One turn moves every row onto another: examples first, then more rows asked:
regi: [ -3.6   0.9  -3.4  -6.9   3.1  -5.9  -0.7 -20.6   2.5  10.4   6.3  12.9
   7.2  11.6 -21.5  -3.4  -5.1  -6.5  -3.0 -12.8  11.1  -3.5   7.1  -8.0
 -14.6   2.3  11.8 -19.5  12.6 -11.2   5.1   6.5 -10.2   2.7]
mev: [ -8.4  -3.0  -8.4  17.8 -13.2  -8.9   3.0   0.9  15.3  -4.1   4.1 -32.0
 -11.3  -9.9  11.8  -1.1  -4.2  14.1 -12.7 -20.0 -12.8  -4.7  -2.3  12.8
  14.1  24.3  26.1 -11.5  10.1  16.9  -1.0   0.1   7.0   3.1]
Kegop: [-16.6  22.4  -3.1   2.1 -41.2  -2.7  14.4   6.3  -7.7   0.8   1.0  -3.5
   1.5   8.2  -5.2  11.4  -8.3  11.8   1.3 -12.0  -0.1 -24.3  -4.8  19.4
  -0.5  -2.1  17.2  -0.5   8.8   6.6 -12.9   3.1   2.6   3.0]
nisaf: [ 13.9  -5.4 -11.1  16.3 -19.0 -18.3 -10.6  -5.0 -34.7  -3.2  -9.6  -1.1
  -6.3  -1.1  -9.0  17.9 -20.0  13.3   2.8  13.4  -3.4   0.8 -24.4   1.5
   0.7  20.5   4.7   1.2   9.6   1.5  -3.3   3.1   3.4  14.4]
pum: [ 16.9  10.1  23.3  -4.1  -0.9 -12.0  -6.7   0.0  16.1   1.1 -14.5   7.3
  16.3  15.0   9.2  -4.8  -9.1 -12.2   4.9   3.2  11.7  -3.8  -7.2  14.6
  -2.9   4.2  -8.9  -1.8  -5.0   3.1  -3.8 -23.7   7.4   9.0]
mas: [-24.9   2.6  -4.4   1.6  -4.2  -0.7   0.4   1.7   1.5   5.5 -19.2 -12.6
 -11.7 -17.9 -13.8   1.3  -6.6  -8.0   6.5  20.4  12.8  12.9  12.3  12.2
 -13.2   4.5   3.9   3.6 -19.7 -16.9  -7.1   0.9  11.1   8.8]
geru: [ -2.5 -19.0  22.7   4.1  -2.1   9.2 -14.1  -2.0  -9.8 -15.4   3.8  26.8
   2.6   7.9  -4.7  15.6 -10.4  11.0 -14.7  -4.9 -11.4   3.9   1.8  -9.7
  20.2   8.0 -16.8  -6.3 -15.3  13.6  -5.9  12.4  -9.3   4.3]
Tada: [ -4.4  -9.2   5.5   4.6   2.6  -3.7  -4.2  -8.8 -19.6  -2.5  16.4   5.3
  -3.7   8.1  21.3  20.8 -10.0  10.8   1.8  10.5  -6.0   9.3  29.1  11.9
  12.1  -3.9  -1.2  15.2  -3.0  -8.2  -7.0 -27.0  19.8   4.6]
Dorav: [ 16.6  -0.5  10.6  -9.8   4.3   9.6 -10.0   6.0 -14.7  -2.4  -0.7 -13.5
   0.3  18.1 -11.9  18.7   1.0  -2.3  -5.7 -11.0  -4.6  -1.1  19.8  -5.6
   7.9 -25.3   9.8  17.8  -2.8  -2.9  -9.9  -2.1  13.4  -0.3]
Bire: [ -1.0 -13.5  -2.7  15.1  19.2   1.3  -7.8  17.7 -10.2  -9.6  -4.4  -9.9
   5.1  -5.2   8.6  14.0  -6.1  17.0 -23.3  16.8  -6.8  -7.4   3.7  26.6
  -3.2  -4.2  -0.5   3.8 -10.0  15.1  20.5  22.5   7.0   7.4]
siba: [-12.7   4.8   0.4   5.3  -4.7   6.8  -9.2  -4.5   5.5 -13.3  18.7   0.3
  -6.3  -1.0  10.6  -2.4  11.4   3.5  -3.9 -10.4  14.2  11.0  15.7   4.2
 -11.8  41.5  -2.3  10.8 -16.0  17.7   9.5 -10.2 -11.3  -3.6]
nak: [-14.2  19.6   2.0 -20.7 -18.2   2.8   4.0   5.7 -21.1   6.7  30.6  -0.2
  -6.7  -0.5  11.1   8.5  -6.2  11.2  -1.2  11.9  10.2   7.9   9.3   3.8
   6.4  17.0  15.4  -2.0  16.1  -0.4 -17.9   4.6   2.4   9.5]
neliv: [  4.9   9.8  -9.8   3.1  20.0  -4.7   2.3   4.6  -3.9  10.6   3.4 -29.3
  18.0  -5.4  -6.0  -1.0  -6.9  -6.8 -16.3   9.8 -13.1 -23.2 -10.5  -6.0
   4.1  -1.1  -0.4   7.4 -17.4  -1.7  11.3   3.9  13.5   1.8]
Tudim: [-13.0 -18.0  11.6   4.5 -10.4  -1.8   5.7  12.5 -10.1 -17.2   0.5  10.6
   1.9  -3.0  10.0   6.3 -13.7  -4.8 -10.7 -11.5  -4.8   0.5 -27.0   2.7
  -9.0   6.9  14.5  16.2   4.0 -23.3 -13.8  15.3   8.1 -15.7]
pavav: [-10.5 -14.7  19.9  -9.7  -6.9  16.2  17.0   9.6  16.4   9.4  -5.7  10.7
 -14.6  -6.5   8.0  -9.4 -17.7 -12.8  -5.4   3.2 -17.6   5.8   9.6  -2.5
  -1.4   4.2   4.6 -12.0 -14.5  11.2  -2.4   3.4  -2.7  14.4]
busov: [  6.8  20.0 -10.6   4.4  11.3 -10.8  11.4  -4.8  11.5  -0.8  13.9  -7.7
  -9.2  13.3 -10.4   2.2 -15.3  16.5   3.9  -5.9  -6.7  27.3  -7.8   9.1
 -21.2  -0.7  -4.4  -3.7 -11.0   3.1  11.6   1.7   1.2  16.0]
vesur: [  2.1 -16.6   1.8  16.7 -25.0  -4.8  16.1  13.0  -3.2  13.0   1.3   5.7
 -10.5 -13.2   0.1   0.8  21.1   2.2 -15.1 -13.4  -6.5  -9.0 -19.7 -18.5
 -17.0  10.4   2.9  -4.8 -13.4  11.0  -4.9  -1.6   5.3  20.0]
rul: [ -4.8   0.8  -7.0   9.4  -9.9  -5.4   6.7   3.5 -34.2   1.3   7.8  -5.2
  13.3   2.5  -8.6  -4.0  14.8   5.2  -5.7  -6.0  -3.6 -21.2 -19.8  12.8
  13.7  -3.2  17.0 -13.4  -6.5  16.7  16.6  20.6   1.1   4.8]
katu: [-16.6  15.4  -8.9 -18.0  -4.3  -0.2  -1.8  -5.2   1.8   5.8   9.9  -6.5
   5.8  -2.1  -1.0 -23.6 -11.9  12.1 -13.5   8.0  17.9 -21.6   3.6  12.8
   8.5 -13.1   0.3  12.3  -6.9   7.4  -1.4  -9.8  15.9   0.6]
sova: [  2.8  17.1   1.1  20.9 -16.2  -1.5   0.0  19.8  10.4 -11.2  10.0  -9.8
   6.0   6.3   8.0   2.6   9.0  13.5  -5.4   5.0 -10.8  14.2   3.1 -12.3
  -2.0  -7.2 -10.1  -1.0  -5.8  22.8 -13.8 -29.4   1.0  18.5]
fika: [ -7.9  -6.2 -15.7  26.0  -4.3   3.7  -6.4  -8.2  -8.9  -7.2 -17.5  -8.3
  13.7  11.5  18.6 -14.1  -7.8  15.0 -24.4 -14.1  12.6  -0.2 -17.7  -2.7
 -12.7   0.9   3.2   2.6 -15.0   4.6 -13.6   7.6  -5.5   0.0]
luvip: [ -2.2 -21.2   3.0  14.8 -20.8  -3.0  -4.3  24.2  -1.3  -9.8  13.1 -22.5
 -22.3  -1.6  12.9   0.6   3.5  16.4   8.1  11.9 -12.0   4.0   9.1  -2.2
  10.1  15.6   3.0 -15.1  -1.2   0.0  22.0  18.5  -4.5  -0.3]
Sot: [ -5.2   5.2   3.6  20.1 -15.9  10.8  -0.4 -15.0  -9.1 -20.1   8.4 -15.4
 -16.1   7.4  22.3  10.8  -4.8  18.3  10.0   0.3   0.1  13.1   8.7   9.5
  25.1  -6.7  -8.5  -5.1  10.5  16.9   3.9  -5.3  -2.0  -8.9]
Luf: [ -4.0  12.8   7.8  28.4 -18.5   7.9  13.5  -1.2 -16.2  -6.8  -5.7  11.6
  -5.5   0.6  -3.3   6.6   6.5   3.3   5.0   0.4  -2.4  33.6  -7.0  19.5
  -2.1  19.3  -5.9   7.9   3.3 -18.6  -3.2  -4.5  -6.9   0.3]
zegi: [  7.9  -9.4  16.4   3.4 -12.8 -11.5 -10.9  15.0  17.0  -2.1   5.0  14.8
   4.2  -9.1   9.3  22.6  19.3 -10.5 -10.2   3.3 -14.8 -18.1  -5.0   2.3
   8.1   8.3  19.4  -2.9  -2.5 -12.8   6.8  -9.6  -4.1  -5.8]
fofak: [ 14.7 -10.0   1.8   4.5 -11.1   8.9  -9.1   5.8 -19.1  -7.1   9.9  -7.2
  -2.5  25.7  18.7  17.5   3.8  -1.0  -9.9 -10.8   4.4  -2.3 -19.6  11.4
 -12.3  28.0  -6.5  12.7  -0.4   8.1  11.7 -20.2   8.9  21.9]
Lok: [ -4.4 -13.6  -8.2 -13.1  14.6 -17.2 -10.0  10.0   3.8  -9.3 -10.7   6.3
 -18.5 -11.6  -1.9  13.3 -19.0  17.9   0.4   8.6  -9.3   5.8 -15.6 -13.5
 -14.9  12.8 -13.4  -5.6 -13.8  -7.2   3.6  -8.4   1.5  -9.0]
guso: [  4.6 -24.4 -19.0  -6.0   4.9   0.4  -5.3  -1.1  -9.2 -14.7  18.1  -5.6
 -21.3  -4.2   4.3   7.7  13.6  -1.1  -6.6   2.2 -14.1  -8.3  24.8  -0.9
  12.6   3.6  -4.4  -5.0 -10.4 -10.7   2.3   2.4   9.0 -20.5]

neliv goes to Tada
mev goes to Bire
Now these:
katu goes to Sot
Tudim goes to pavav
nisaf goes to zegi
pum goes to Luf
fika goes to geru

One turn moves every row onto another: examples first, then more rows asked:
Safi: [ -2.1   9.3   2.0   2.0   9.0  13.6   0.7   8.3 -17.0   3.7  15.0 -15.5
  27.0  17.8  14.4 -36.8  10.4  21.0]
buf: [ 13.5  -3.7   9.7  20.4   5.9  14.0  37.1  15.2  -5.0  15.6   5.2  -5.8
  10.1  20.8  12.4 -30.0  19.2 -13.3]
vapot: [ -9.9  10.7  26.4   9.1  18.7  13.0  32.1   8.9  -2.5  21.2  20.9 -12.1
   1.0  23.5  21.8 -28.2  -6.5 -16.3]
Lavek: [ -9.2 -12.4   7.7   5.6   7.8  -5.6   4.4  14.1 -17.8 -19.9  22.1  12.2
 -21.7  22.9   8.4 -44.4   0.4   6.5]
fimi: [ 18.3   7.3   7.3  13.2  19.5  19.1   5.8   9.3   0.9  16.7  12.3  -4.5
  10.7  17.8  37.7 -34.3   8.0   0.9]
Pap: [ 13.2  -0.3   3.9  -5.3   5.3  11.8  -0.2   3.3 -21.8  14.0  20.4  -1.5
 -49.7  13.9  10.6 -39.7  16.2  -5.6]
kapo: [ -7.2  20.9  16.2   2.5  22.5  20.8  22.5   6.0  -5.7  18.5  12.4 -20.3
  -1.5   8.3  28.9 -18.3 -11.7  -7.5]
deri: [ -9.1   2.7   2.4  11.4  11.0   1.2  19.8  -2.6 -32.7   7.3  -6.7 -24.4
 -26.1  13.0  17.3 -48.8   3.4  26.3]
delo: [  3.8  23.8   1.8  12.8 -13.1   4.5  29.0  13.9 -36.2   8.4  18.0   4.9
 -27.3  16.2   3.0 -43.5  12.8  11.0]
rugi: [ -9.9  11.1  16.2  13.0   4.0   5.7   5.0   9.0 -32.3  13.3  19.5   8.6
 -26.5  19.0  25.8 -36.7  31.5  21.5]
dov: [ -2.8  -8.0   4.8   4.4  14.1   1.7   9.8  10.4 -21.6 -16.3   7.4   1.4
 -34.5   4.5  21.6 -46.4  21.1   8.4]
gek: [  1.9  19.1 -11.0   9.0  17.8   6.5  15.2  14.8 -28.6  23.0  13.0  -9.1
 -46.0  29.3  15.1 -44.8   8.5  18.5]
rizav: [ 13.9  19.0  12.1  27.1  33.0  15.5  13.3  12.2   1.5   7.8   6.9  -3.1
  -4.4  22.4   5.3 -33.1  -2.3 -17.3]
zaz: [  7.0   3.5   3.1  15.9  -8.0  15.3   2.6 -11.5 -15.0  18.8  17.6 -14.5
 -37.3   4.2   0.5 -43.4  10.4   3.7]
papun: [ -0.9  11.5   7.4  19.4   6.5  -1.8   9.4  22.0 -19.8  -4.9  33.4  -2.0
 -32.5  34.2   7.2 -20.8  15.3  14.0]
Sus: [-13.0  21.0  11.1  13.3  13.1  18.7  22.2  -6.1   0.4  13.6  10.0 -19.9
  -4.7   3.8  12.2 -25.4  -0.8 -18.3]
Nevu: [ -4.3  12.7   6.2  11.2  14.6   9.1   9.4  -6.6 -10.4  22.7  -5.5  -6.9
   2.3  37.9   1.5 -31.4  17.8 -21.4]
govug: [  3.2  21.9  -4.5   2.5  20.4  24.2   1.0   4.8 -13.7  15.6  -7.7   5.4
   7.2  11.3   9.8 -24.9  -5.0  -7.2]
tivi: [ -8.4   5.5   5.3  -3.7  13.9  12.5  31.2   5.5   1.6  14.5  16.9  -6.4
  -9.7  18.4  16.3 -29.1   9.3 -34.7]
bel: [-14.0   9.0  -9.6  25.0  -4.2   2.0   4.8   3.4 -14.9  21.9  28.1  -0.5
 -22.4  30.3   2.1 -44.9   2.9  20.8]
tidin: [ 15.0   8.7  -8.5  -7.5  16.6  12.7  20.6  12.0 -15.5  16.6  -4.2 -14.5
   0.3  32.1  25.6 -17.0  16.8 -10.7]
mutuf: [ -4.9 -14.9  25.8   0.6   2.2  12.3   3.0  14.7 -31.0  22.8  23.3   4.9
 -21.0  28.6  12.0 -25.5   1.2  15.2]
Ledav: [  4.1   6.4   3.9  11.6  -2.5  -5.9  19.1  -4.8 -23.6 -14.6   9.0 -20.8
 -29.4  12.4  15.1 -50.1  13.1  10.5]
tob: [ -6.0   4.5   7.5   8.8  23.6  13.1  14.3   5.5 -12.5  13.9   3.8   0.1
   4.5  17.8  -2.4 -64.2  30.1  -5.6]
Rurol: [ -7.7   1.5  10.2 -10.4  15.6  16.3  28.7  12.7  -4.8  22.5  17.4  -0.8
   1.0  16.7  33.0 -26.9   0.4 -20.7]
rudo: [-14.4   1.6  -9.7  17.9   8.6  17.7  13.2  27.8 -21.2  10.4  17.6   7.5
 -27.2   9.9   4.2 -23.9   8.2  26.2]
Tezep: [  2.3  -4.1  21.9  18.3   6.3   9.6   9.4  12.7 -24.5  19.0  24.2 -22.9
 -28.4  32.2   0.7 -19.8  -9.7  19.3]
Rol: [ 13.4  16.9   1.3 -14.9  24.6   2.6   2.7  15.6 -20.9   0.2  17.7 -11.2
   4.2  37.7  20.5 -43.4  13.0  -0.4]
Mula: [  6.1  -7.9  18.3  -4.3  -3.4  11.8  13.2  18.6 -29.7   9.7  23.5  15.2
 -33.3  17.6  -0.5 -33.8   6.9  -7.5]
tuz: [-19.7 -14.8   6.5   4.8  25.7   1.2   5.8  18.7 -24.9   2.9   8.3   3.2
 -23.0  27.1  10.8 -40.9  -9.8  20.8]
Bifur: [ -0.9   6.0  15.8  11.6  30.5  13.7  30.8  30.2 -25.2   1.0   1.6  -7.6
   4.8  18.9  -5.9 -38.1  18.0  -0.5]
zila: [ 14.7  17.3 -21.9  -7.3  15.4  16.2  13.0  17.2 -14.9  -3.5   9.1 -12.2
   4.0   8.7   5.6 -43.1   3.7   4.1]
bem: [-13.2   1.7   2.6  11.1   6.9  -6.7  19.0   6.1 -29.6   3.3   7.1 -16.7
 -15.7  31.5   2.6 -45.1 -18.9  22.5]
fon: [  6.5   1.1   4.4  16.5   0.3  21.8  10.7   4.4 -25.1  20.6  12.3 -23.8
 -31.2   2.0   1.1 -26.1  -5.1  22.3]
nade: [ -9.9  15.1  -1.6  -7.1  15.7  19.6  15.7  -6.5   1.2  16.2  11.3 -15.0
 -11.1   8.1  24.8 -23.6   9.6 -24.1]
sipa: [ -0.6   8.2   2.8  20.9  40.5  10.2  11.7  10.5  -3.8   6.0   9.1 -28.7
  -8.0  28.9  -1.5 -46.3  22.8   2.4]

Rurol goes to vapot
dov goes to Lavek
papun goes to rudo
Now these:
rizav goes to govug
Tezep goes to fon
Bifur goes to Safi

